In the rows, 128 means zero.
One hidden turn or mirror swaps the rows below in pairs. Which row is each named row swapped with?
The rows were stretched afterwards, more along some directions than others.
veven: [110 173 144 141 132 108 161 136 137 158 162 128 150 122 153 135 134 116
 116]
pokip: [131 177 156 153 139 114 145 165 133 174 163 136 163 137 141 119 122 131
 117]
Tusom: [152 129 127 112 162 131 133 170 132 126 103 139  93 161 117 122 142 137
 132]
Vetov: [119 118 105 156 139 112 130 167 121 181 132 123 143 160 124 128 104 124
 139]
ges: [147 150 153 139 119 133 111 130 135 127 148 151 146  79 132 148 157 125
  75]
rulip: [158 123 138 124 140 122 107 171 141 122 116 143  87 149 111 134 140 155
 115]
fab: [159 139 176 126 106 108 120 144 135 151 154 151 160  70 131 140 147 134
  91]
Tobon: [110 113  96 152 150 125 134 161 126 164 115 132 123 170 132 126 100 132
 133]
tuku: [140 143 148 138 125 122 121 175 121 135 145 127 166  99 128 142 164 127
  65]
fip: [144 130 138 145 127 113 106 135 147 154 159 142 153  83  97 119 141 123
  73]
Peza: [124 126 141 124 100 107 129 129 137 133 147 143 147  77 139 138 141 129
  73]
toz: [170 130 153 112 141 137 142 184 112 125  98 132 101 156 128 122 151 153
 134]
ven: [ 84 117 101 140 136 116 147 141 119 157 121 108 144 151 135 121 103 118
 141]
num: [122 103 117 129 120 105 155 146 112 165 122 141 127 149 153 111  84 133
 144]
nage: [153 148 161 135 114 104 133 158 114 154 140 135 152  77 131 145 143 140
  84]
Taz: [150 150 141 127 151 148 112 163 129 108 111 132 101 160 125 128 151 157
 119]
piru: [163 155 175 140 118 123 124 134 138 126 154 152 137  77 118 136 143 155
  82]
pamo: [ 96 118 107 159 144 135 138 165 106 152 122 116 133 168 157 143 121 115
 137]
lub: [133 184 165 140 149 134 150 166 116 156 159 127 154 128 153 130 156 124
 126]
semar: [147 151 143 128 117 140 112 144 141 136 149 152 141  85 121 128 156 139
  79]
Fenip: [135 119 121 141 143 125 127 152 113 162 128 123 137 155 152 123 105 113
 150]
zered: [137 169 154 150 138 110 157 154 129 154 162 120 155 130 138 113 137 127
  99]
loke: [125 157 154 146 125 110 149 154 137 155 164 134 151 129 145 120 156 121
  98]
ropa: [141 124 132 130 140 140 119 167 122 126 106 149  83 155 125 123 135 159
 137]
pive: [123 168 173 144 122 102 148 150 134 148 179 113 147 115 134 126 134 142
 112]
savis: [ 99 109 102 145 138 123 138 158 128 154 123 117 126 156 128 133 103 127
 129]
Nav: [148 136 140 126 141 139 114 182 122 120 112 141  90 169 128 127 145 152
 122]
feve: [104 153 140 145 121 102 173 151 114 163 151 130 165 114 149 121 131 116
 108]
tufid: [124 123 128 156 136 144 120 148 112 154 138 132 133 152 144 132 111 117
 141]
neben: [151 107 113 121 145 142 114 170 130 116 104 134  93 151 123 117 156 132
 116]
Nenuf: [151 103 122 120 130 145 133 163 127 104 102 151  81 148 131 117 143 161
 107]
ras: [147 116 114 109 142 122 125 185 146 133 109 144  91 159 104 117 146 137
 115]
gemuz: [151 136 169 127 108 119 132 143 112 138 143 136 159  61 127 129 147 131
  93]
gaf: [118 177 140 135 128 105 154 144 144 181 171 133 156 127 141 113 115 127
 121]
tul: [112 105 110 160 146 148 122 131 106 141 123 129 129 147 136 124 117 106
 132]
Nad: [130 177 161 168 135 123 154 148 120 151 163 114 143 121 150 142 140 144
 102]
rudiz: [140 165 169 141 121 131 120 134 140 126 162 135 137  70 122 160 140 157
  85]
zati: [124 178 160 138 129 121 154 144 135 136 162 130 140 131 171 142 144 138
 103]
Nufo: [156 133 136 135 141 141 112 181 127 127 119 138  94 154 113 130 155 159
 128]
vezi: [136 131 149 128 109 117 122 155 138 141 142 151 138  79 105 116 147 140
  90]
Zor: [121 111 118 161 134 124 122 146 108 158 123 131 125 151 157 126 103 121
 120]
Vozu: [128  95 123 149 121 113 136 141 110 163 124 123 137 142 122 107 102 120
 130]
Pufil: [149 128 136 116 146 134 136 178 126 121  98 135  83 145 143 139 144 156
 123]
nobo: [ 99 175 129 153 135 108 155 164 124 159 159 123 154 140 147 131 141 118
  91]

Swapped with vezi: pokip
Swapped with Nenuf: num
Swapped with fip: lub
Swapped with ven: Taz

